Each row of Y is roughly a mix of the hidden directions of one of several groups; one row fits no group.
Y (96 x 10):
[[ 2.48  2.57 -2.14 -0.51 -4.99  0.14  0.30  0.40 -2.00 -2.40]
 [ 3.54  0.24 -3.20  0.07  0.68  1.10  3.11 -1.21 -0.61 -4.07]
 [ 1.06 -3.46  5.46 -0.15 -1.91  0.61 -1.92 -0.76 -1.12  0.11]
 [-1.55  2.23 -2.76 -0.50 -4.70 -2.41 -0.26 -2.86  0.63  0.90]
 [ 0.93  1.05  1.68 -3.23 -2.04  1.31 -3.67  0.20 -4.10 -1.08]
 [-1.29 -0.54  2.41 -1.49  6.00  1.59 -0.25  0.34 -0.65  1.86]
 [-0.86  2.76 -0.97 -2.91 -0.69  3.00 -4.43  2.27 -0.37 -0.63]
 [-1.79 -0.39 -0.15  0.86  3.19  0.83  4.19 -1.01 -3.95  1.86]
 [ 3.47 -1.57  0.00 -3.76  2.16 -0.15 -2.85  1.47  0.17 -2.98]
 [-1.85 -1.32 -1.34  5.46 -1.00  3.48 -0.45 -0.22 -1.53 -0.27]
 [ 1.72 -0.62 -2.73 -2.17  1.11 -0.76 -3.10 -1.92 -3.82  2.71]
 [ 0.00 -0.50 -2.79  2.56 -2.35 -0.23  5.51  0.58 -0.40 -1.23]
 [ 0.28 -0.91 -1.50  3.40  0.93 -0.53  3.77  3.65 -1.99  2.28]
 [ 0.91 -2.15  3.13  1.12 -5.38 -0.94  0.99 -0.98  1.51 -1.43]
 [ 1.77 -2.13  0.51  1.19  2.97 -3.64  2.68  3.05 -1.35  1.70]
 [-2.66  0.79  2.95 -3.01 -0.72 -2.58  0.75 -1.34  3.71 -1.93]
 [-0.56 -2.39 -1.03  2.27  2.46  0.71  5.46  0.36  0.38  1.91]
 [ 2.30  3.73  2.61  0.68 -3.33 -1.58  2.64 -1.21  1.50  1.36]
 [-3.26 -0.30  1.33 -1.38  4.90  1.89  2.20 -1.72 -0.62  1.54]
 [-2.80  0.91 -0.90  0.87 -3.28 -0.65  0.86  2.87  1.14  4.57]
 [-2.78  0.57  3.27 -1.76  0.84 -2.68 -4.54  0.50 -0.22 -1.39]
 [ 0.25 -1.01 -1.95 -4.38 -1.99  1.39  0.42 -1.82 -1.65 -4.06]
 [ 1.44  0.57  2.06  0.09 -3.04 -5.37  1.51  1.71 -1.07 -1.22]
 [-2.96  0.97  1.28 -2.03  3.34  0.76  1.96 -1.04  4.48  0.70]
 [ 3.13 -0.19  0.11 -2.31 -3.94 -1.03  0.23  2.81 -0.28 -3.57]
 [-3.41  1.11 -1.81 -0.52  2.65  2.13  3.36 -2.94 -1.83  1.18]
 [ 4.57 -0.34 -0.29 -4.01 -0.55  2.11 -1.85  2.11  1.51 -0.63]
 [-2.24 -1.77 -3.18 -0.80 -0.84 -3.63  0.46  2.20 -0.48 -3.82]
 [-0.30  0.36  3.31 -2.11 -0.22 -3.95 -2.05  1.48 -3.02 -2.41]
 [ 0.09 -1.15 -3.25 -1.83  1.79 -3.94  2.92  2.00  2.27 -0.93]
 [-1.06  0.54 -1.85  0.64 -2.02  1.24 -4.51 -2.20  2.19 -3.43]
 [ 1.31  0.23 -2.08  4.36  2.24  0.93  1.85  1.58  1.93  3.46]
 [-0.32  0.56 -2.45  0.31 -3.62  1.95 -3.45 -1.16 -0.84 -3.90]
 [-2.86  1.13 -4.78 -1.93  1.65 -0.79 -1.33 -0.11  2.13 -2.62]
 [-1.72 -2.88 -1.64 -0.08 -0.98  3.60  2.24 -2.62 -1.72 -3.13]
 [-2.81 -1.28 -2.44 -1.33  4.18  1.30  2.33 -2.64 -0.15  1.93]
 [ 1.04 -3.27  1.18 -1.21 -4.86  2.10 -0.82  0.74  2.08 -2.09]
 [-2.61  2.57 -0.98 -3.29 -0.26 -2.19 -0.43 -1.14  4.18 -1.89]
 [ 2.15  1.12 -0.12 -2.34  2.63  1.43 -4.66 -0.14  0.41  3.21]
 [ 3.41  1.11  0.78 -4.03  1.39 -2.64 -1.90  1.51  1.53 -2.39]
 [ 1.71 -1.26 -2.22  4.30  1.56  3.24  0.12  3.41  0.02  0.27]
 [-0.17  1.78  4.83 -1.03 -2.04 -2.07 -2.54  0.00 -1.97 -2.49]
 [ 4.14  1.71 -0.33 -2.14  2.21 -2.46  0.60  0.18 -1.10 -3.91]
 [ 2.09  2.77  2.74  1.22  0.15  4.50 -1.51  0.38 -1.00  2.79]
 [-0.76  0.15  3.51 -0.92 -0.24 -1.03 -0.55 -0.48 -6.01 -1.02]
 [-0.14 -0.39 -2.59 -1.17 -0.47 -4.57  1.41  4.14 -1.31 -1.54]
 [ 2.64  1.26  1.52 -1.42 -1.04 -3.35 -0.08  3.25 -3.79 -1.53]
 [ 0.90 -1.25 -1.26  0.43 -3.51  1.57  1.71 -4.78 -1.36  2.44]
 [-1.82  2.23  2.82 -1.08  2.56 -3.19  2.39  2.63  2.04 -1.27]
 [ 3.51 -1.52 -3.16 -1.54 -1.47 -1.26  2.86  2.15  2.46 -1.71]
 [-0.57  1.00  4.32 -2.46 -0.70 -2.73 -4.00  0.62  1.07 -0.99]
 [ 0.16  1.96 -4.83  1.78  0.91  1.57  3.93 -1.62  0.78 -0.48]
 [ 3.08 -0.95 -0.93  0.46  1.27 -1.99  2.39 -0.20 -2.44  4.88]
 [-0.57  0.82  3.72 -3.50 -0.85 -0.74 -4.50 -0.63 -1.68 -0.88]
 [ 1.45  0.26 -1.17  2.14  4.02  2.46  1.71  1.67 -2.01  3.54]
 [ 4.03 -2.89 -2.43 -1.78  0.45  1.73  0.93  0.01  1.51 -3.55]
 [ 4.38 -0.42  0.50 -2.55  0.50  1.06 -1.61  1.57 -2.99 -3.33]
 [ 3.61  1.13 -3.17 -1.02  0.37  1.70  1.75 -0.80 -0.21 -4.52]
 [-1.94 -1.80 -0.94 -0.20 -0.23  2.01  0.04 -1.15  6.12 -1.33]
 [ 2.07  0.70  1.98 -1.96 -0.15 -1.45  5.42  0.86 -1.78  2.13]
 [-1.10 -2.38 -3.21  1.32 -0.40 -2.46 -0.23  2.61  0.98 -4.42]
 [-0.73 -0.64 -1.99  4.65  1.09  1.36 -2.80  3.16 -1.63  1.58]
 [ 1.05  0.71 -3.00  2.73 -5.40  1.19  0.77 -0.82  1.03 -1.30]
 [ 1.16 -0.13  2.73 -0.64 -0.28  3.59  3.98 -2.53 -2.21  1.81]
 [-0.04 -2.07 -0.61 -2.19  0.71  4.13 -1.62 -0.10 -4.70 -0.89]
 [ 1.85 -3.36 -2.96  1.62  0.52 -0.29  4.60 -1.15  1.44 -1.23]
 [ 3.37  1.02  2.42  0.19 -3.31  1.97  1.58 -0.05  0.48  4.08]
 [ 3.04 -0.56 -2.68 -3.35  0.38  2.23  2.83  1.12 -3.19  0.21]
 [ 1.62  3.43  3.69  1.44 -2.47 -1.49  2.18 -1.31  1.85  2.07]
 [ 1.84  2.30  0.12 -3.92 -2.20 -4.43  0.81  1.07  0.42 -1.44]
 [-3.90  4.21 -1.45 -2.53  2.98 -0.11  0.38 -0.74 -0.20 -1.24]
 [ 0.79 -1.81  0.17 -0.07 -0.82 -5.68  2.11  3.26 -0.76  0.01]
 [-2.75 -3.30 -1.96  2.92  2.06 -0.90  1.57  3.24 -1.94  0.14]
 [-1.23 -1.52  4.78 -2.97 -1.43 -1.75  0.33 -2.61  2.21 -0.34]
 [ 0.60  2.67  0.23 -1.90 -4.17 -4.20 -1.56 -0.06  0.25 -1.96]
 [ 0.58 -3.33 -0.05  0.53  3.82  0.86 -1.10  1.25 -4.39  1.88]
 [ 1.88  0.69 -1.72 -1.59  3.32 -2.93  1.30 -0.37  4.49  1.24]
 [ 2.31 -2.10 -2.58 -0.48  3.27  2.64 -0.43  1.06 -3.97 -1.09]
 [ 0.06 -0.01 -1.96  2.72 -0.90  3.69 -4.29  1.10 -2.69 -0.21]
 [-1.03  1.25  0.06  2.50 -1.54  1.59  2.83 -1.64  2.03  4.90]
 [-0.08  3.26  0.20  0.59 -5.21 -0.67  2.40 -0.73  1.79 -2.12]
 [-0.83  4.77  1.69 -2.38 -0.52 -2.41 -3.19  1.28 -0.21 -1.63]
 [-4.52  3.20  0.99  0.98  0.13 -2.95 -1.22  1.23 -1.75  2.27]
 [ 0.89  2.24 -0.52  0.32 -0.72  0.62 -4.28 -2.51  4.50 -0.77]
 [ 2.30  1.81  1.85 -0.42 -1.23  0.42  5.03 -2.70  1.96  1.50]
 [ 0.44  0.90  1.64 -0.74 -1.52  1.90 -2.62  0.97 -4.93 -3.20]
 [-2.61  0.71 -1.91 -1.97  0.09 -0.68 -3.23  1.59 -0.01 -4.92]
 [ 1.20  1.44  0.86 -4.06 -0.09 -4.86 -0.56  2.75 -0.59 -0.10]
 [-0.73 -1.43 -0.43 -2.73  3.87 -2.45  2.33 -2.15 -0.32  3.35]
 [ 1.73 -4.84  0.15  1.98 -2.92 -0.96 -1.82  1.59  0.07 -2.63]
 [ 1.15  2.63  3.01 -0.88 -1.49 -2.71 -1.92  1.61 -4.20 -1.04]
 [ 0.17  2.05 -3.80 -0.10 -1.43  0.26  2.94 -0.60  4.76 -0.28]
 [-4.13  0.59 -2.38  0.03  1.33  2.22  3.26 -3.15 -1.43 -0.45]
 [-2.99 -2.70  0.80  1.66  0.76  3.92 -0.79 -0.12 -2.03 -3.50]
 [ 3.67 -4.07 -0.41  0.63  1.80 -0.44  2.95 -1.97  0.43 -2.42]
 [ 4.02  3.79  2.14 -2.03 -1.34 -1.58  0.96  1.07 -0.61  2.58]]
Here is one row from each group, named. Which group is each of the other rows in?
[-0.30 -2.30  1.57  0.44  4.89  0.51  1.71  0.68 -3.47  2.22]
(56)
[-4.73 -0.36  2.51  1.31 -0.22 -2.85 -1.73  0.90 -0.91  3.05]
(60)
[-2.47 -1.57 -1.56  2.66 -2.65  2.33 -1.95 -0.13 -3.00 -3.04]
(91)

[-1.35 -5.86  0.75  0.16 -1.13  1.72 -1.04 -0.99  3.03 -0.55]
(60)
[ 0.23 -0.70 -3.69 -1.27 -3.34  1.34  1.86 -1.05 -1.45 -4.14]
(91)
[ 4.06 -1.12 -2.39  0.76 -1.32 -4.09 -1.55  2.63 -0.62  0.56]
(56)
[-3.22 -1.99  0.81  2.85 -0.44 -2.55  3.26  2.58 -2.34 -0.17]
(91)
[-2.56  1.33 -3.05 -0.98  0.17 -3.55  4.38 -1.37  0.29 -0.45]
(56)
[ 3.31 -0.33 -1.55 -1.51  3.70  3.09  0.91  0.70 -0.31  3.48]
(91)
[-1.58 -2.37 -3.54  3.00  2.45  2.67 -0.84 -1.03  2.80 -0.41]
(91)
[-2.48 -0.41  2.95  0.18  0.69  1.36 -2.56  1.99 -1.45 -4.75]
(56)
[-3.42  0.70  0.03  3.31  1.08  0.33  2.11 -3.17  1.34  3.44]
(60)
